Some points, one per row:
[ 0.27 -1.41 -0.05 -1.19  1.15  0.58  0.68 -1.42  1.42  2.62  1.85 -0.04 -0.49
 -0.45  1.66  2.40  1.66  1.37 -1.25 -1.57  0.85  0.70  1.25  1.27  0.10]
[-1.68 -0.42  2.14 -0.49 -0.04 -0.89 -1.00 -0.14 -0.90 -0.68 -0.09 -0.04  0.29
 -0.96  0.49  1.21  0.06 -1.28 -1.05  0.82 -1.01  0.16  0.01  0.03  0.80]
[-0.57 -0.38 -0.03  1.16 -0.87 -0.23 -0.73 -0.39  3.96 -0.32  0.55 -1.26  0.13
  0.03  2.75  0.03 -0.73  1.37 -0.42 -0.77 -0.19  0.07  1.25  0.03  0.06]
[-1.16 -0.42 -0.17 -0.74 -0.68 -0.92 -0.94 -1.14 -0.71 -0.49 -0.76 -0.04  0.67
 -1.30 -0.36  1.21 -0.82  0.04 -1.47 -0.64 -1.09 -0.47 -1.22 -1.22 -0.21]
[-1.36 -0.10  1.44 -1.30 -0.55 -1.99 -0.69 -1.74 -0.46 -0.80 -0.55 -1.26  0.24
 -0.66 -1.64  0.03 -0.39  0.04 -0.80 -0.29 -0.18 -0.93 -1.22 -1.22  0.35]
[-1.25  0.48 -0.74  0.67  0.57 -0.58 -0.04 -0.62 -0.16 -0.19 -1.54 -0.04 -0.73
 -0.76 -0.52  0.03 -0.38  0.04 -0.50 -0.31 -1.05 -0.49  0.01 -1.22 -1.15]
[-1.05  0.39 -0.14  0.35 -1.14 -0.25 -0.43 -0.48 -0.49 -0.45 -0.28 -0.04 -0.46
 -0.92 -1.32 -1.16 -0.83  0.04  0.14 -0.96 -1.19 -0.98 -1.22  0.03 -0.01]
[ 0.57 -0.04  0.52 -1.66 -1.31  0.09 -0.63 -1.43 -0.77  1.38 -0.83 -1.26 -0.16
 -0.80 -0.50 -1.16 -0.29  0.04 -0.71  0.47 -0.24 -1.09  0.01  0.03 -1.13]
[-0.88  0.32 -1.13 -1.13 -0.13  0.53 -0.71  0.84  0.86  0.05  0.01 -0.04 -0.29
 -0.71  1.05 -1.16 -0.76  1.37 -1.11 -0.29  0.21 -1.11 -1.22  0.03 -0.42]
[ 1.47  0.76 -0.59  0.67  0.36  1.02  1.61  0.83  0.71 -0.84  0.73 -0.04  1.64
  0.74  0.29  1.21  1.14  1.37  0.59 -0.71 -0.81 -0.62  0.01 -1.22  1.17]
[ 0.81  0.00 -0.66 -1.24 -1.42  2.08  1.18  0.89 -1.08 -0.26 -0.07 -0.04  0.01
 -0.01  1.59  1.21  0.17  0.04  0.34 -2.33  0.45 -1.71  0.01  0.03 -0.03]
[-0.09 -0.48 -0.39  0.14 -0.42 -1.32 -0.15 -1.07 -0.15 -0.70 -1.38 -0.04  0.11
 -1.23 -0.81  0.03 -0.67 -1.28 -0.84  0.14 -0.18 -0.54 -1.22  0.03  0.07]
[ 0.79  0.84 -1.71 -0.42  1.08  1.32  1.31  0.73 -0.31 -1.13  0.99 -0.04  1.19
  0.53 -0.65  0.03  0.47 -1.28  1.15 -0.30 -0.63  0.26  0.01  0.03  0.52]
[-1.10 -1.91  0.17  1.90 -0.48 -1.43 -0.28 -1.81  0.57 -1.66 -0.80  1.18  1.16
 -0.01 -1.14 -1.16  0.20  0.04 -1.18 -2.28 -0.83 -1.73  0.01 -1.22  1.25]
[ 0.06  1.95 -0.50  1.49 -0.66  0.39  0.12  0.62 -1.33  1.48 -0.71 -0.04 -2.31
 -0.95 -0.02  0.03  0.48 -1.28  1.09  1.44  0.90 -0.44  0.01  0.03 -0.30]
[-0.48  0.53  0.01  0.24 -0.07 -0.27 -1.17 -1.29 -0.70 -0.83 -0.19  1.18 -1.14
 -0.38 -1.03 -1.16 -0.50  0.04 -0.59 -0.04 -0.65 -1.32 -1.22  0.03 -0.23]
[-1.13  0.33 -0.04  0.92 -0.65  0.29 -0.28 -0.74 -0.39 -0.84 -0.75 -1.26 -0.77
 -0.61 -0.55 -1.16 -0.78  0.04  0.33 -1.26 -1.02 -1.30  0.01  0.03 -1.29]
[ 1.04  0.09 -0.90 -0.09  0.69  1.54  2.10  0.94 -0.29 -1.48  1.21 -0.04  1.25
  0.34 -1.24  1.21  1.30  0.04  1.40  0.08 -0.56  1.08  0.01  0.03  1.00]
[ 0.05 -0.22 -0.45 -0.68 -2.07 -0.58 -0.03 -1.31  1.06  0.09 -1.26 -1.26  0.09
 -0.42  0.13 -1.16  0.23 -1.28 -0.43 -0.69 -0.62 -1.36 -1.22  1.27 -1.20]
[ 0.39  0.49 -0.37 -0.85  0.05 -1.05 -0.82 -0.15 -0.61  0.35 -0.52 -1.26 -0.08
  0.62  0.34  0.03 -0.16  0.04 -0.16 -0.25 -0.53 -0.09  0.01 -2.46 -0.72]
[ 0.05 -2.26 -0.50 -0.91 -0.51 -0.73 -0.69  0.84  0.04  0.28  0.70 -0.04  0.43
  0.36  0.12  0.03  0.85  1.37 -0.46 -0.56  2.22  0.61  1.25  1.27 -0.58]
[-1.38  0.45 -0.04 -0.11  0.36 -0.84 -1.17 -0.45  0.26 -1.24 -0.82  1.18  0.13
 -0.51  0.07  0.03 -0.85  0.04 -1.09  0.25 -1.30 -0.16 -1.22  0.03  0.01]
[-0.85  0.29  0.00  1.42  0.49  1.83 -0.38  0.21 -1.51 -1.48  0.31 -0.04 -0.37
  0.10 -1.47  0.03 -0.35  0.04  0.94 -0.60  0.76  0.12  1.25  0.03 -0.53]
Here are 11 more points, each followed by its number:
[ 0.69 -0.60  0.47 -0.72  0.63  0.97 -0.90  1.98  0.57  0.87  1.50 -0.04  0.14
 -0.26 -0.06  0.03  1.05  1.37  0.95  1.00  2.54  0.14  1.25  2.52 -0.10] 0
[ 1.28 -0.37  0.03 -1.12  0.16  0.38 -0.61 -0.05  0.52  1.57  0.08  1.18 -0.89
 -0.77  1.00  0.03  1.21  0.04 -0.83  1.92  1.34  0.35  0.01  1.27  0.42] 1
[ 0.47 -0.77 -0.37 -0.94 -0.73 -0.86 -0.56 -0.32  0.68  1.90 -0.24  1.18 -0.75
 -1.15  2.86 -1.16 -0.25  0.04 -0.76  0.92  0.68  0.67 -1.22  0.03  1.02] 2
[-1.12 -0.57 -0.27 -0.87 -1.45  0.75 -0.65 -0.58 -0.08  0.82 -0.55 -1.26 -0.74
 -0.31  1.05 -1.16  0.57 -2.61 -0.45  0.77 -1.00 -0.82  0.01 -1.22 -1.75] 3
[-0.20 -1.56 -1.05 -0.51 -0.86  0.31 -0.76  0.35 -0.37 -0.49 -0.01 -0.04  0.14
 -0.98 -0.46 -1.16 -0.95  0.04 -0.40 -0.56  0.36 -0.77  0.01  0.03 -0.49] 4
[ 0.00 -1.86  0.30 -1.12 -0.30 -0.48 -1.11 -0.15  0.16 -0.50 -1.10  1.18 -0.29
  0.35  1.46  0.03 -0.10  0.04  1.08  1.90  0.51  0.79  1.25  1.27  1.52] 5
[-0.20 -0.06 -0.40  0.00 -0.95 -0.80 -0.24 -0.28 -0.64 -0.28 -1.08 -0.04  0.14
  0.29 -0.93  0.03 -0.88 -1.28 -0.76  0.48  0.02 -0.54 -1.22  0.03 -0.53] 6
[ 0.29  0.83 -1.59 -1.06 -1.24 -0.62 -0.94 -1.76  0.73  0.71 -1.31 -0.04 -0.90
 -0.25 -1.85  0.03  0.34 -1.28  0.32 -0.73 -0.29 -0.23  0.01  0.03  0.30] 7
[ 0.24 -0.43 -1.68  0.24 -1.29 -1.25 -0.44 -0.49  0.32 -0.77 -0.94 -1.26 -0.60
 -1.00 -0.43 -1.16 -1.67 -1.28 -1.31  0.27  0.57 -0.34 -1.22  0.03 -0.65] 8
[ 1.40  0.04 -0.64 -0.03 -2.07  1.92  0.64 -0.99 -0.54 -0.83  1.77 -0.04  0.15
 -1.04  0.08  1.21 -1.24 -1.28 -0.14 -0.42  0.60  1.01  0.01  0.03  1.35] 9
[-0.98 -0.10  0.14 -0.66 -1.57 -0.90 -1.09 -0.79 -0.11  0.61 -1.31 -1.26  0.84
 -1.28  0.51  0.03 -1.54  0.04 -1.05  0.07 -0.33 -0.86 -1.22  0.03 -2.17] 10
Which two of these numbered points are nearest to each point below by angle, seen from the average point of the first points? Their numbers follow each, nearest first.
[-0.27 -0.20 -1.12  0.48 -0.28 -0.82  0.25  0.41  0.12  0.94 -0.93 -1.26 -1.11
 -1.15 -0.75  0.03 -0.96  0.04 -0.76  0.51  0.21  0.09 -1.22 -1.22 -0.03] > 8 6
[ 0.18  0.02  0.24  0.22 -0.76  0.02  0.55  1.06 -0.39  0.95  0.06 -1.26 -1.01
  0.21 -0.34  0.03  0.04  0.04 -0.88 -0.40  0.70 -0.60 -1.22 -1.22  1.32] > 2 1
[-1.04 -1.07  0.00 -0.36 -0.78  0.29 -0.55  0.39  0.69 -0.28 -0.15 -1.26 -0.17
 -0.61  0.49  0.03 -1.18  0.04 -1.48 -0.17  0.26 -0.45  0.01  0.03 -1.15] > 10 4
[ 0.32  0.95 -0.33  0.24  0.14 -0.04 -1.48  0.04  1.18  0.66 -1.15 -0.04  0.69
  0.94 -0.74  1.21 -0.29 -1.28 -0.05 -0.27 -0.58 -0.48  0.01  0.03  0.47] > 7 6
[ 0.51  1.37  1.39 -0.13  1.12 -0.71 -1.30  0.36 -1.36  1.17  0.12 -0.04  0.10
  0.55  0.74  1.21 -1.61  1.37 -1.88 -0.76 -0.16 -0.82  0.01 -1.22 -0.71] > 10 2
[ 0.97  0.88 -0.59 -0.26 -0.26 -0.17 -0.47  2.22  0.90 -0.25  1.17 -0.04  0.99
  0.91 -0.66 -1.16 -0.26  0.04  1.72 -0.54  2.64  0.64  2.48  0.03 -0.06] > 0 5
Here are 11 other points, each followed by its number:
[ 0.65  2.31  0.51  1.16 -0.59  0.85 -0.15 -0.09  2.20  0.95 -0.13 -1.26  0.75
  0.04  0.63  0.03 -0.86  0.04  0.12  0.75 -0.23  1.29  0.01  2.52 -0.34] 0
[ 0.36 -0.83  1.24  1.57 -0.08  1.60  0.07  0.45  2.37 -0.53  1.78 -0.04 -0.18
  0.58  1.28  1.21  2.08 -1.28  0.59  1.58  0.34  0.45  1.25  2.52 -0.39] 1
[-0.28  0.47  1.80 -0.87 -0.01 -0.29 -1.39  1.72  0.60 -1.43  1.75  2.39 -0.25
  1.47 -0.59 -1.16  2.07  1.37  1.27  0.38  2.74  1.70  2.48 -1.22 -0.38] 2
[ 2.85 -1.21  1.03 -0.79  0.56 -1.08  0.45  0.97 -0.78 -0.07  1.82 -0.04  1.54
  2.96  1.66 -1.16  0.51  1.37  1.49  1.20  3.17  1.72  0.01  1.27  0.28] 3
[-0.41  0.79  0.07 -0.05  0.51 -1.23 -1.30  1.21  0.25  2.04  0.06 -0.04 -1.54
  0.64 -0.45  1.21  1.64  0.04 -0.84  1.21  0.32 -1.15  1.25  1.27 -0.14] 4
[ 1.09 -0.94  0.32 -0.60  0.93  1.34  3.03  0.73 -0.10 -0.44  1.55 -0.04  1.42
 -0.51 -0.96  2.40  2.10  0.04  1.66  2.50 -0.22  2.00  0.01  0.03  2.05] 5
[ 0.16  0.63 -1.20  0.68  0.30  0.73  1.81 -0.57  1.49 -1.12  1.69  2.39  2.29
  0.31 -0.26  1.21  1.66  1.37  1.70  0.99 -0.94  2.15  0.01 -1.22  1.81] 6
[ 2.32 -0.58 -0.38  0.69  1.13  0.25  2.12  0.54  0.59 -0.81  2.47  1.18  3.16
  1.72 -1.04  1.21  2.36  0.04  2.35  0.54  0.01  1.92  0.01  1.27  0.12] 7
[-0.79 -0.21 -0.37  0.35  0.62 -0.95  0.83 -1.54 -0.57  1.19 -0.97 -0.04 -1.70
 -0.62  0.37 -1.16 -0.09 -1.28  0.08  0.04 -0.97 -0.12  0.01  0.03 -1.36] 8
[-0.76  0.58 -0.41  1.04 -0.58 -0.42 -0.39 -1.51  1.06 -1.40 -0.93 -1.26 -1.26
 -0.84  0.98  0.03 -1.11  0.04 -0.05 -0.98 -1.29 -0.72  0.01 -1.22 -1.97] 9
[-0.57  0.27 -0.44 -1.44 -1.56 -0.11 -0.91 -1.50  0.06  0.38 -1.40 -1.26  0.28
 -0.63 -0.46 -1.16 -0.46 -1.28 -0.74 -0.28 -0.56 -1.19 -1.22  0.03 -1.14] 10
The same question for these:
[-0.47  1.28 -1.26 -1.54  0.74  1.47  0.46  0.50  0.29 -0.99  0.02 -0.04  0.66
  0.32 -0.59  0.03  0.34  0.04 -0.23 -1.01 -1.62 -0.39 -1.22 -1.22  0.33] > 6 5
[-0.14  0.93  1.41  1.39 -1.84 -0.07 -0.12 -0.03  2.23  0.78 -0.91 -0.04  0.02
  0.16 -0.21  0.03 -0.56  1.37 -0.96 -0.93  1.04 -0.72  0.01  1.27  1.82] > 0 1
[-0.73  1.38 -0.64  0.09  0.85 -0.78  0.40  0.52  0.02  1.42 -0.50 -0.04 -1.24
 -1.05 -0.86 -1.16 -0.31  0.04  0.00 -0.06 -0.32  0.01  0.01 -1.22  0.12] > 8 4
[ 0.40  1.53  0.96  1.00  1.28 -2.34 -0.93  0.47  0.93  0.31 -0.02  1.18 -1.62
  1.11  0.18  0.03  0.83  0.04 -0.06  1.19 -0.20  0.75  0.01  1.27  0.35] > 4 2
[ 3.00  0.87  0.51  1.70  1.42  1.23  0.87  1.65  0.46  0.48  0.55 -1.26 -1.14
  1.02  1.02  0.03 -0.06  0.04  0.70 -1.47  0.59 -0.78  1.25  1.27  1.75] > 1 3
[-0.28  0.69 -0.69 -1.65  0.79  2.01  0.98 -0.05 -0.02 -1.43  0.19  1.18  0.78
 -0.25  0.15  0.03 -0.28  0.04 -0.02 -1.11 -0.93 -0.61 -1.22 -1.22  0.54] > 6 5
